In the data rows, 128 means zero.
Here are some points, each followed by its number:
[131 131  90 122  95 107 160 130 178 129 128 135  98  88 132 167  81 144
 145 127 111 163  98 105  84  81 116 146 162 101  84 131] 0
[180  70  89 139 146 180 144 115 137 145 180 118 117 101 120 127  96 105
 112 124 127 146 141 138 129 127  98 159 126 103 123 134] 1
[123 199 154 141  79  81 118 155 147  86 103 119 168 193 122  56 174 144
 173 173 160  94  98  91 126 136 159  91  50  71 125 105] 2
[144 118 122 131 177 156 169 115  99 156 141 110 115 113 141 141 141 108
 124 122 132 130 132 142 110 125 119 134 142 142 133 115] 3
[103 100 164 121 155 139  94 122 105 190 125 151 105 137 115 168 107 120
  94  93 111 116 157 174 151 128 127 138 163 171 134 112] 4
[ 99  94 137 130 138 100  74 131 143 162  88 176 100 143 103 190  87 165
  90 100 122 133 103 152 127  83 121 131 140 149 107 152] 5
[126 136  79 123 107 166 127 126  86  70 214 138 113  94  96 146 168 102
  99  74 136  89 213  96 163 153 128 171 166  80 104 115] 6
[118 221 165 133  87  75 140 171 140  89  76 102 174 177 130  65 187 130
 204 178 134 102  87 112 120 135 168  85  32 113 146 104] 7
[139 111 146 143 144 187 104 133  77 101 169 128 150 174 137  68 170 114
  91 107 151  88 190 113 162 173 117 133 111 114 140 120] 8
[169  79 128 157 159 137 147  87 181 155 104 110 152 130 147  85  74 124
 154 211 112 194  64 176  98 106  90 104  33 143 153 158] 9
[119  65 112 125 178 137 116  82 135 206  92 143  72 101 131 204  75 160
 100 125 108 163  88 185 106  73 104 154 168 195 120 139] 10
[194  59  94 164 184 159 185  73 156 154 103 103 141 134 184  82 111 100
 129 187 129 193  80 168  95 107 103  98  77 150 173 168] 11
[164  90  77 154 159 152 187  91 155 119 117 102 146 139 193  73 126 114
 106 169 137 173 120 136  79 115 105 117 131 142 161 146] 12
[149 130  78 122 126 178 176 108 101 115 188 101 104 101 154 119 169 102
  84  99 131 109 213 119 116 158 115 168 212 130 133 110] 13
[116 137 104 121  79 104 139 147 164 105 121 140 129 105 121 161 102 149
 151 125 132 138 102  82 122 102 134 140 160  91 105 125] 14
[158 114  84 124 127 190 172 103 104 115 199  93 113  98 155 106 165  93
  99  98 122 118 214 126 124 157 111 166 182 121 139 111] 15
[113 139  84 108 112 144 161 138 105 134 137 139  83 104 143 162 137 142
  88  69 142 119 163  89 115 121 131 176 241 139 122 115] 16
[110 194 107 106  96  97 155 162 135  99 164 124  96  29  89 190 110 135
 178 103 102 130 122 104 106 111 142 164 168  81  77  99] 17
[141 205 121 133 104 107 174 149 124  83 143  74 156 141 151  31 215  93
 165 172 141  98 143  96 107 176 171 110  91 114 141 100] 18
[140 114 213 141 160 126  95 129 129 168  70 113 154 194 135  81 135 118
 150 187 115 130  78 177 133 145 135  82  45 188 169 132] 19
[169  73 186 102 196 175 141 104 107 190 144  71 134 171 139  93 153  58
 127 145 124 117 146 202 144 156 121 118  66 189 180 150] 20
[182  71 167 132 179 157 102  98 150 145 141  87 159 169 110  90 130  86
 133 183 117 134 117 197 137 132  90 103   8 139 159 161] 21
[124 200 154 144  93  83 121 156 144  92 103 114 177 198 121  47 180 139
 174 179 159  96  99 105 117 139 162  84  34  82 130 101] 22
[143  99 145 165 138  97  86 107 162 104  80 139 189 229 155  41 145 136
 158 201 137 155  86 144 120 123 147  45  13 105 167 135] 23
Which point above is nearest to each new point? Its number follows each.
[125 145  91 106 122 156 179 145  97 147 136 124  78  93 145 169 136 133
  96  73 132 122 162  99 105 112 126 185 240 153 120 108] 16
[172  67  48 134 128 183 163 102 148 111 183 122 119  88 139 137 107 108
 105 112 128 154 156 119 122 110  96 168 160  89 133 141] 1
[124 158 150 128 147 118 164 127 113 138  84  98 148 155 166 117 169 121
 142 145 128 123 124 149 104 125 138 103 126 180 164 125] 3
[126 215 148 128  77  75 176 147 161 127  64  60 162 116 142  81 184 107
 232 209 114 132  49 150 106 123 167  85  42 158 174 133] 7
[112 153 139 117 142 122 173 133 110 141  87 105 131 136 165 131 162 130
 137 126 122 132 137 141  97 120 139 115 156 183 157 118] 3
[125 137 174 130 163 133  99 135  83 107 122 113 176 188 142  75 187 118
 132 134 144  84 156 151 153 171 146  79  75 131 146 108] 8
[115 149  97 129  66  98 140 143 174  78 118 138 133 113 119 149 115 147
 163 140 135 146  95  73 132 108 145 129 150  82 115 128] 14
[162  90  84 155 163 169 195  89 139 129 122  99 133 138 198  71 137 104
  92 154 130 163 142 136  85 130 105 127 155 156 165 136] 12
[126 138  93 122 121 168 127 125  82  85 207 134 116 102 100 141 170 105
  99  77 144  75 214 100 162 153 131 166 169  86 112 115] 6
[110  85 172 121 171 155  84 116  91 200 135 150 105 139 109 160 108 114
  93  89 115 112 169 183 159 133 121 135 156 176 142 118] 4
[ 88 122  85 115 122 167 118 118  80 131 157 176  53  87 128 183 132 156
  37  32 143 103 201  77 143 130 129 190 255 140  88 124] 16
[166  80 122 154 155 132 151  90 190 159  98 105 145 112 150  98  63 124
 162 208 105 204  57 179  97 103  87 108  45 151 149 158] 9
[146 156  77 116  80 132 130 124 136  38 203 123 137  78  93 148 163 103
 150 114 121 112 178  95 154 145 137 144 125  48  94 134] 6
[112 120 146  93 122  87 162 127 149 203  49  92  99  83 147 171 120 151
 148 146 128 158  73 186  97 122 156 133 175 255 149 141] 10
[ 90 115  87 132 119 110 129 116 113 132  91 181  83 128 165 177 112 163
  45  67 132 122 168  91 119 120 140 142 242 158  96 127] 16
[167  78 150 145 165 163  94 100 120 134 168 109 149 158 109  98 141  97
 130 150 139 123 132 164 159 148 119 105  47  93 130 135] 21
[119 144 152 123 166 128 157 128 103 160 117 108 118 123 137 148 140 112
 134 133 119 120 119 147 114 124 126 115 131 145 123 110] 3
[156  45  45 123 165 182 112  81 148 111 184 170  90  67 121 176  41 148
  74 106 112 169 150 127 116  98  68 176 155  90  79 162] 1
[ 90 119  88 117 132 164 113 116  80 127 156 184  52  88 119 193 132 155
  27  30 145 105 202  76 149 129 130 190 255 138  82 127] 16
[119 145 107 123  77 108 139 138 175  93 120 131 139 114 118 146 105 142
 165 147 131 140  90  80 120  99 129 129 132  80 113 134] 14
[177  71  72 138 128 181 150 109 140 116 185 122 129 101 135 130 110 112
 106 109 130 144 161 122 127 129 100 166 152  87 135 137] 1
[166  78 125 159 158 135 149  89 187 152 101 113 149 119 151  90  66 126
 160 210 106 202  60 178  95 100  86 109  37 143 151 155] 9
[130  82  53 114 138 160 151  90 131 117 181 149  77  65 141 186  89 133
  69  77 120 145 173 101 114 115 108 194 233 124  89 139] 16
[ 81 188 203  95 124  82 110 189  80 152 103 124 110 123  92 175 169 126
 124  91 128  80 143 147 160 158 175 131 166 190 127  93] 4
[166  80 109 114 155 174 125 123 124 167 188 137  89  73  80 187  73 112
 120  91 118 134 138 141 146 119 103 167 165  97 103 119] 1
